In the data rows, 50 means zero.
Here are some numbered points:
tensor([67, 35, 50, 67, 41, 51, 67, 44, 47, 67, 40, 41, 66, 37, 43, 66]) 0
tensor([37, 52, 53, 35, 48, 53, 36, 45, 59, 33, 49, 61, 30, 49, 60, 27]) 1
tensor([66, 41, 30, 66, 41, 31, 66, 42, 33, 67, 40, 31, 66, 43, 32, 66]) 2
tensor([66, 45, 37, 67, 47, 39, 65, 50, 37, 67, 53, 33, 66, 49, 33, 66]) 3
tensor([26, 70, 68, 27, 61, 60, 27, 52, 63, 27, 52, 71, 26, 58, 71, 27]) 4
tensor([56, 39, 56, 55, 48, 59, 54, 51, 53, 55, 46, 48, 55, 42, 50, 54]) 5
tensor([67, 56, 31, 66, 52, 30, 67, 51, 32, 67, 51, 33, 66, 53, 31, 66]) 6
tensor([66, 47, 30, 66, 49, 31, 66, 50, 33, 66, 50, 32, 65, 50, 33, 63]) 7
tensor([39, 48, 64, 39, 55, 65, 38, 57, 64, 39, 56, 63, 36, 54, 61, 36]) 8
tensor([59, 63, 54, 57, 61, 44, 56, 51, 43, 56, 48, 47, 55, 51, 52, 55]) 9
tensor([27, 35, 70, 27, 45, 72, 27, 48, 72, 28, 49, 72, 26, 48, 71, 26]) 10
tensor([56, 50, 57, 52, 55, 56, 48, 53, 50, 48, 47, 49, 50, 45, 56, 50]) 11
tensor([67, 45, 31, 67, 43, 29, 68, 43, 32, 67, 44, 34, 65, 45, 34, 64]) 12
tensor([53, 56, 53, 53, 57, 49, 52, 52, 49, 55, 50, 50, 57, 52, 51, 57]) 13
tensor([27, 58, 64, 28, 57, 67, 27, 59, 66, 26, 59, 67, 27, 57, 65, 27]) 14
tensor([31, 61, 58, 27, 52, 54, 27, 46, 62, 25, 49, 70, 27, 54, 69, 26]) 15
tensor([64, 47, 47, 64, 51, 45, 67, 53, 41, 65, 52, 39, 66, 49, 40, 65]) 16
tensor([27, 50, 69, 28, 52, 69, 28, 52, 72, 26, 54, 73, 27, 56, 72, 27]) 17
tensor([56, 70, 43, 58, 61, 35, 64, 53, 38, 64, 59, 43, 66, 62, 41, 66]) 18
tensor([29, 65, 32, 33, 46, 31, 41, 44, 43, 41, 57, 49, 37, 65, 41, 34]) 19
tensor([47, 51, 52, 43, 53, 52, 44, 47, 54, 45, 49, 54, 44, 52, 54, 44]) 20
tensor([27, 66, 64, 27, 58, 61, 26, 52, 64, 27, 52, 70, 28, 56, 70, 28]) 21
tensor([67, 59, 61, 60, 60, 50, 59, 53, 43, 66, 45, 47, 65, 49, 54, 66]) 22
tensor([33, 44, 70, 28, 43, 71, 28, 39, 75, 27, 40, 71, 27, 39, 69, 25]) 23
tensor([50, 42, 50, 47, 47, 55, 43, 50, 53, 41, 45, 51, 41, 43, 54, 41]) 24
tensor([60, 69, 31, 66, 65, 32, 67, 66, 32, 65, 67, 31, 67, 69, 31, 66]) 25
tensor([61, 31, 56, 63, 46, 63, 56, 54, 50, 55, 46, 41, 60, 37, 44, 65]) 26
tensor([47, 63, 59, 42, 59, 52, 43, 52, 51, 47, 47, 58, 47, 56, 63, 41]) 27
tensor([27, 60, 68, 27, 56, 68, 27, 55, 70, 26, 56, 72, 26, 56, 71, 26]) 28
tensor([44, 52, 61, 39, 52, 59, 36, 49, 59, 39, 46, 61, 40, 47, 64, 38]) 29
tensor([61, 35, 47, 61, 42, 51, 61, 49, 47, 62, 46, 42, 60, 41, 40, 61]) 30
tensor([67, 69, 48, 65, 68, 39, 64, 62, 34, 68, 57, 38, 65, 60, 44, 67]) 31
tensor([27, 45, 70, 27, 49, 71, 28, 50, 71, 27, 49, 70, 29, 49, 71, 25]) 32
tensor([68, 65, 58, 65, 63, 45, 67, 56, 41, 66, 53, 44, 65, 54, 49, 64]) 33
tensor([31, 47, 69, 26, 48, 72, 29, 44, 71, 27, 45, 71, 25, 46, 71, 25]) 34
tensor([66, 50, 30, 66, 50, 31, 67, 48, 31, 65, 49, 33, 65, 49, 33, 66]) 35
tensor([54, 59, 30, 62, 49, 31, 66, 50, 37, 64, 58, 37, 65, 59, 31, 65]) 36
tensor([55, 57, 41, 56, 55, 43, 55, 56, 43, 54, 57, 44, 55, 56, 43, 54]) 37
tensor([57, 58, 30, 65, 51, 32, 67, 52, 31, 66, 56, 33, 66, 58, 31, 64]) 38
tensor([49, 40, 44, 51, 43, 51, 48, 48, 51, 45, 49, 48, 44, 43, 46, 47]) 39
tensor([35, 31, 62, 36, 37, 65, 35, 41, 65, 34, 43, 63, 34, 39, 62, 36]) 40
tensor([67, 65, 34, 67, 55, 30, 67, 48, 32, 66, 50, 36, 65, 52, 37, 66]) 41
tensor([69, 48, 29, 66, 47, 31, 66, 49, 31, 65, 50, 34, 63, 48, 31, 65]) 42
tensor([55, 48, 51, 56, 51, 50, 54, 50, 49, 55, 48, 49, 54, 47, 49, 54]) 43
Which three points above are nearest to each new point by angle? Their numbers follow each, nearest first.
tensor([67, 30, 34, 66, 28, 34, 65, 30, 35, 66, 31, 35, 66, 30, 35, 66]) -> 2 12 30
tensor([64, 63, 53, 61, 59, 42, 59, 49, 41, 59, 45, 48, 60, 49, 55, 60]) -> 9 33 22
tensor([49, 48, 43, 52, 50, 45, 55, 52, 49, 54, 57, 47, 54, 55, 44, 54]) -> 36 38 25
tensor([67, 58, 31, 67, 51, 30, 67, 50, 33, 66, 50, 33, 67, 51, 32, 65]) -> 6 35 41
tensor([55, 40, 52, 54, 51, 56, 54, 55, 53, 56, 53, 45, 54, 49, 44, 54]) -> 26 5 30
tensor([64, 55, 69, 58, 66, 60, 54, 58, 47, 63, 43, 50, 66, 46, 59, 66]) -> 22 13 33
tensor([60, 36, 46, 61, 41, 49, 62, 47, 43, 62, 46, 40, 62, 42, 38, 62]) -> 30 0 2
tensor([62, 55, 59, 55, 58, 53, 53, 52, 48, 55, 45, 50, 58, 47, 56, 58]) -> 22 13 33
tensor([51, 54, 34, 58, 46, 35, 65, 50, 40, 65, 58, 38, 66, 58, 33, 63]) -> 36 38 6
tensor([56, 42, 64, 56, 46, 60, 55, 44, 55, 56, 38, 54, 53, 39, 57, 55]) -> 5 26 0
tensor([64, 41, 53, 62, 42, 47, 65, 39, 46, 66, 37, 47, 65, 39, 48, 65]) -> 0 43 30
tensor([48, 55, 60, 43, 55, 56, 40, 52, 55, 44, 47, 58, 46, 49, 62, 43]) -> 29 4 21
tensor([27, 30, 69, 27, 31, 71, 26, 32, 71, 27, 34, 73, 25, 32, 73, 28]) -> 40 23 10
tensor([52, 44, 47, 53, 45, 51, 53, 49, 52, 51, 49, 46, 52, 47, 47, 54]) -> 30 0 26
tensor([58, 45, 61, 52, 52, 61, 48, 49, 53, 48, 41, 51, 51, 39, 58, 50]) -> 11 5 26
tensor([38, 44, 61, 38, 56, 63, 38, 59, 63, 38, 61, 63, 37, 58, 61, 38]) -> 8 17 14
tensor([43, 36, 46, 46, 39, 56, 42, 46, 58, 36, 48, 52, 36, 40, 49, 39]) -> 24 40 39
tensor([55, 41, 34, 62, 40, 43, 68, 51, 42, 65, 56, 35, 65, 52, 31, 66]) -> 3 7 42
tensor([66, 43, 36, 67, 46, 40, 65, 49, 36, 66, 48, 35, 64, 47, 33, 66]) -> 3 42 7
tensor([49, 48, 68, 43, 56, 65, 38, 52, 58, 35, 43, 60, 39, 41, 67, 38]) -> 29 34 23
tensor([48, 53, 35, 53, 45, 38, 59, 49, 45, 61, 56, 42, 58, 58, 36, 58]) -> 36 38 6
tensor([55, 69, 71, 45, 67, 55, 43, 53, 54, 48, 45, 63, 50, 54, 71, 44]) -> 27 4 29
tensor([32, 51, 52, 31, 44, 55, 29, 45, 62, 27, 46, 66, 26, 49, 64, 25]) -> 1 15 34
tensor([45, 37, 44, 50, 39, 51, 49, 48, 54, 45, 50, 47, 44, 45, 44, 46]) -> 39 24 40
tensor([63, 37, 40, 66, 35, 36, 65, 36, 33, 66, 38, 35, 66, 39, 33, 66]) -> 2 12 30
tensor([61, 50, 51, 61, 54, 49, 63, 55, 43, 65, 49, 41, 66, 49, 43, 65]) -> 16 43 3
tensor([63, 37, 49, 65, 45, 52, 65, 54, 45, 64, 48, 38, 67, 43, 38, 66]) -> 30 0 16
tensor([68, 30, 53, 67, 35, 51, 67, 33, 48, 66, 30, 45, 65, 31, 47, 65]) -> 0 30 43
tensor([62, 35, 52, 64, 47, 57, 59, 52, 47, 58, 46, 41, 61, 38, 43, 65]) -> 26 30 0
tensor([58, 51, 51, 58, 53, 49, 59, 54, 44, 61, 51, 45, 65, 49, 45, 65]) -> 16 33 22
tensor([41, 57, 43, 45, 48, 44, 49, 50, 51, 52, 56, 52, 50, 60, 47, 50]) -> 19 36 18
tensor([66, 38, 41, 66, 45, 45, 66, 49, 41, 65, 49, 36, 66, 44, 33, 67]) -> 3 16 30
tensor([68, 59, 31, 67, 52, 31, 67, 49, 32, 66, 50, 32, 67, 51, 31, 65]) -> 6 35 41
tensor([67, 58, 31, 66, 53, 30, 66, 52, 32, 67, 52, 33, 66, 53, 32, 66]) -> 6 41 35
tensor([41, 51, 34, 47, 42, 41, 53, 47, 47, 50, 56, 48, 46, 55, 39, 46]) -> 19 36 38
tensor([53, 33, 42, 60, 38, 52, 56, 50, 50, 52, 49, 40, 53, 40, 36, 59]) -> 30 26 0
tensor([52, 63, 46, 51, 56, 40, 55, 52, 43, 60, 53, 47, 61, 60, 48, 58]) -> 18 31 25
tensor([58, 47, 35, 65, 43, 38, 66, 52, 42, 66, 56, 35, 66, 53, 31, 66]) -> 3 7 38
tensor([51, 48, 58, 50, 52, 55, 49, 53, 53, 50, 49, 53, 52, 51, 55, 55]) -> 11 5 8
tensor([36, 49, 41, 41, 48, 44, 45, 52, 47, 46, 59, 47, 44, 58, 43, 45]) -> 19 1 14
tensor([39, 38, 62, 37, 53, 65, 38, 57, 64, 38, 57, 61, 37, 57, 60, 39]) -> 8 10 17
tensor([66, 69, 31, 65, 55, 32, 65, 52, 32, 66, 52, 32, 65, 51, 33, 66]) -> 41 6 38
tensor([67, 32, 53, 67, 42, 55, 66, 43, 47, 67, 37, 42, 64, 33, 43, 65]) -> 0 30 43
tensor([61, 35, 57, 63, 47, 61, 56, 54, 51, 55, 47, 42, 61, 40, 44, 66]) -> 26 5 30
tensor([67, 70, 32, 67, 55, 32, 65, 52, 31, 65, 52, 33, 66, 52, 33, 65]) -> 41 6 38
tensor([51, 40, 57, 53, 49, 61, 48, 53, 53, 47, 49, 49, 50, 43, 51, 55]) -> 5 26 11
tensor([68, 41, 36, 68, 45, 42, 67, 49, 38, 66, 49, 35, 67, 46, 34, 66]) -> 3 12 7
tensor([67, 33, 49, 67, 38, 49, 67, 37, 46, 66, 35, 42, 65, 35, 44, 65]) -> 0 30 43
tensor([66, 45, 41, 67, 49, 41, 66, 51, 38, 66, 52, 35, 66, 49, 36, 66]) -> 3 16 7
tensor([67, 70, 66, 65, 67, 48, 67, 58, 44, 66, 54, 47, 65, 56, 54, 64]) -> 33 22 13
tensor([65, 45, 46, 67, 50, 44, 67, 54, 43, 67, 50, 36, 66, 46, 37, 66]) -> 16 3 7
tensor([62, 49, 52, 62, 53, 47, 65, 49, 43, 65, 46, 41, 65, 47, 45, 65]) -> 16 43 0
tensor([65, 46, 40, 66, 50, 41, 65, 50, 38, 66, 49, 36, 68, 45, 37, 65]) -> 3 16 7
tensor([66, 71, 30, 66, 55, 32, 64, 53, 32, 66, 53, 33, 66, 54, 34, 65]) -> 41 6 38
tensor([52, 59, 37, 56, 51, 36, 60, 50, 42, 62, 55, 43, 61, 59, 40, 61]) -> 36 38 18
tensor([67, 58, 31, 66, 51, 33, 65, 52, 32, 67, 49, 32, 66, 53, 32, 67]) -> 6 35 41
tensor([67, 63, 33, 67, 55, 30, 66, 51, 32, 65, 52, 35, 64, 53, 36, 66]) -> 41 6 38
tensor([67, 34, 31, 67, 29, 32, 66, 28, 33, 65, 32, 33, 66, 29, 32, 65]) -> 2 12 30
tensor([65, 44, 51, 66, 50, 49, 65, 51, 43, 65, 49, 39, 66, 44, 40, 66]) -> 16 43 0
tensor([47, 46, 38, 51, 43, 43, 55, 48, 50, 52, 55, 45, 49, 51, 41, 53]) -> 36 38 42
tensor([38, 48, 51, 38, 44, 53, 35, 44, 58, 32, 49, 60, 31, 48, 58, 31]) -> 1 15 34
tensor([65, 29, 47, 67, 33, 46, 66, 33, 46, 67, 31, 45, 64, 30, 45, 65]) -> 0 30 43
tensor([66, 68, 31, 66, 54, 31, 66, 53, 32, 65, 51, 35, 65, 54, 34, 65]) -> 41 6 38
tensor([60, 43, 35, 66, 45, 39, 65, 48, 39, 66, 50, 34, 66, 46, 34, 66]) -> 3 7 2
tensor([67, 65, 69, 59, 68, 53, 56, 57, 44, 65, 47, 49, 65, 52, 60, 66]) -> 22 13 33
tensor([66, 30, 45, 64, 43, 51, 65, 49, 45, 68, 47, 35, 64, 40, 33, 65]) -> 30 0 3
tensor([50, 44, 48, 50, 44, 50, 52, 47, 52, 49, 48, 49, 49, 46, 49, 48]) -> 39 24 40
tensor([66, 54, 32, 67, 53, 31, 67, 53, 33, 65, 52, 32, 65, 52, 33, 65]) -> 6 35 7
tensor([48, 56, 61, 42, 55, 58, 40, 51, 58, 41, 47, 61, 42, 50, 63, 40]) -> 29 28 21
tensor([62, 35, 56, 64, 48, 59, 59, 52, 48, 58, 45, 41, 61, 38, 44, 66]) -> 26 0 30
tensor([65, 34, 42, 67, 38, 42, 66, 38, 42, 67, 36, 42, 65, 36, 42, 65]) -> 0 30 2
tensor([55, 38, 43, 55, 38, 49, 54, 43, 49, 55, 43, 47, 54, 41, 44, 55]) -> 30 0 2
tensor([61, 50, 49, 60, 55, 47, 59, 52, 42, 59, 48, 44, 63, 49, 45, 64]) -> 16 3 43
tensor([60, 64, 36, 60, 51, 38, 58, 51, 38, 59, 52, 39, 59, 52, 39, 58]) -> 41 6 38
tensor([59, 51, 57, 57, 58, 53, 55, 54, 46, 57, 48, 48, 62, 49, 50, 63]) -> 22 13 33
tensor([63, 56, 63, 57, 62, 55, 55, 55, 47, 59, 45, 50, 63, 48, 56, 60]) -> 22 13 33
tensor([52, 54, 47, 54, 53, 45, 56, 50, 47, 57, 51, 46, 58, 53, 46, 59]) -> 18 41 36
